.06; .29; -.13; -.15
-.04; -.06; -.09; .35
.03; .38; -.16; -.09
-.24; .07; .13; .25
.36; .54; -.03; .01
.19; .30; -.02; -.04
-.10; -.29; -.27; -.22
=>
.06; -.13
-.04; -.09
.03; -.16
-.24; .13
.36; -.03
.19; -.02
-.10; -.27

.06; -.12; .36; -.41; -.10; .25; -.63; -.56
-.11; -.27; -.30; -.08; .27; .15; -.13; .13
.05; -.11; .35; -.41; -.11; .25; -.60; -.50
-.07; -.43; -.49; .09; .52; .06; -.09; .10
-.17; .08; .07; -.40; -.23; .35; -.21; .18
.06; -.12; .36; -.41; -.09; .25; -.63; -.56
-.15; .01; -.01; -.32; -.12; .30; -.19; .17
=>
.06; .36; -.10; -.63
-.11; -.30; .27; -.13
.05; .35; -.11; -.60
-.07; -.49; .52; -.09
-.17; .07; -.23; -.21
.06; .36; -.09; -.63
-.15; -.01; -.12; -.19

.30; -.06; -.04
-.05; -.26; -.08
.04; -.17; .24
.19; .24; .00
.17; .51; -.06
-.03; .60; .07
.26; -.23; .15
-.07; -.21; .47
.50; .02; -.08
.04; -.16; .26
-.11; -.17; .36
=>
.30; -.04
-.05; -.08
.04; .24
.19; .00
.17; -.06
-.03; .07
.26; .15
-.07; .47
.50; -.08
.04; .26
-.11; .36

.28; -.29; .32; -.06; .39; .29; .16; -.25; .23; -.10; .18; .15
-.37; -.06; -.26; .04; -.28; .36; -.35; .48; -.27; .26; -.50; .32
.06; -.42; -.10; -.01; .07; .15; -.11; .00; -.01; .10; -.06; .13
-.45; .18; -.11; .08; .35; -.63; -.52; -.42; -.24; .05; .15; -.24
.11; -.14; .41; .52; -.12; -.24; .24; .36; .34; -.39; -.36; -.26
-.56; .41; .06; .24; .44; -.49; .10; -.51; -.36; -.31; .23; .19
=>
.28; .32; .39; .16; .23; .18
-.37; -.26; -.28; -.35; -.27; -.50
.06; -.10; .07; -.11; -.01; -.06
-.45; -.11; .35; -.52; -.24; .15
.11; .41; -.12; .24; .34; -.36
-.56; .06; .44; .10; -.36; .23

-.01; .12; .12; .27; -.49; .30; -.11
-.30; -.23; -.17; .16; -.54; -.08; .28
-.18; -.16; -.16; .30; -.50; -.02; .21
-.49; -.37; -.32; .01; -.60; -.22; .54
-.07; .13; -.32; .29; -.44; .40; .30
-.41; -.39; -.39; .18; -.56; -.26; .52
.05; .31; -.34; .36; -.39; .62; .26
-.04; .37; -.17; .10; -.48; .68; .20
-.37; -.21; -.21; .04; -.58; -.04; .37
-.37; -.10; -.43; .00; -.56; .14; .57
.06; .31; -.26; .32; -.42; .61; .20
-.41; -.28; .07; -.01; -.64; -.20; .15
=>
-.01; .12; -.49; -.11
-.30; -.17; -.54; .28
-.18; -.16; -.50; .21
-.49; -.32; -.60; .54
-.07; -.32; -.44; .30
-.41; -.39; -.56; .52
.05; -.34; -.39; .26
-.04; -.17; -.48; .20
-.37; -.21; -.58; .37
-.37; -.43; -.56; .57
.06; -.26; -.42; .20
-.41; .07; -.64; .15

.38; -.05; -.36; .33; -.05; .04
.35; .20; -.41; .17; -.05; -.32
-.35; -.39; .20; -.09; -.02; .35
-.04; .25; -.35; -.60; -.06; -.27
=>
.38; -.36; -.05
.35; -.41; -.05
-.35; .20; -.02
-.04; -.35; -.06

.03; .02; -.12; -.12; .03; .02; .00; -.01; .00; -.12; -.02; -.10; -.11; -.16
.25; -.01; -.21; -.20; .28; .22; -.01; .25; .22; .14; .23; -.19; .06; -.06
-.41; .10; -.03; -.04; -.31; -.18; .06; -.34; -.45; -.49; -.47; .01; -.26; -.25
.28; -.19; -.33; -.33; .19; .06; -.19; .15; .27; .06; .24; -.32; -.11; -.22
=>
.03; -.12; .03; .00; .00; -.02; -.11
.25; -.21; .28; -.01; .22; .23; .06
-.41; -.03; -.31; .06; -.45; -.47; -.26
.28; -.33; .19; -.19; .27; .24; -.11

-.03; .31; .16; -.40; -.40; -.06; .21; .02; -.21; -.23; .01; -.10
-.13; .07; .08; .04; -.12; -.32; .29; -.29; -.17; -.10; .04; .01
-.23; -.20; -.09; -.25; -.23; -.03; .11; .54; .07; .16; -.43; .04
-.10; .05; .06; .12; -.01; -.27; .18; -.30; -.15; -.08; .07; .02
-.12; -.21; -.13; .07; .09; .00; .05; .23; .22; .21; -.33; .13
-.29; -.19; -.12; .47; .22; -.41; .24; -.31; .04; .22; -.20; .50
-.21; .06; .05; .37; .11; -.44; .40; -.39; -.17; -.04; .12; .17
-.22; -.09; -.03; .24; .05; -.35; .27; -.27; -.11; .06; -.08; .16
=>
-.03; .16; -.40; .21; -.21; .01
-.13; .08; -.12; .29; -.17; .04
-.23; -.09; -.23; .11; .07; -.43
-.10; .06; -.01; .18; -.15; .07
-.12; -.13; .09; .05; .22; -.33
-.29; -.12; .22; .24; .04; -.20
-.21; .05; .11; .40; -.17; .12
-.22; -.03; .05; .27; -.11; -.08
---
-.26; .25; .24; .44
-.44; -.43; -.05; .22
.24; -.01; .02; .49
-.50; -.34; -.01; .22
=>
-.26; .25
-.44; -.43

-.48; .00; -.07; -.38
-.05; -.44; -.05; .44
-.34; -.67; -.07; .14
.18; .04; -.03; .46
=>
-.48; .00
-.05; -.44

.41; .06; -.17; .13; .01
-.49; -.01; .14; .21; -.21
=>
.41; .06
-.49; -.01

.67; .20
.01; .37
.19; -.65
-.48; -.45
-.03; .06
=>
.67; .20
.01; .37

.07; -.02
.00; .01
.51; -.04
=>
.07; -.02
.00; .01

-.04; -.02; .00
-.04; -.02; .00
-.15; .18; -.12
-.20; .50; -.42
=>
-.04; -.02
-.04; -.02
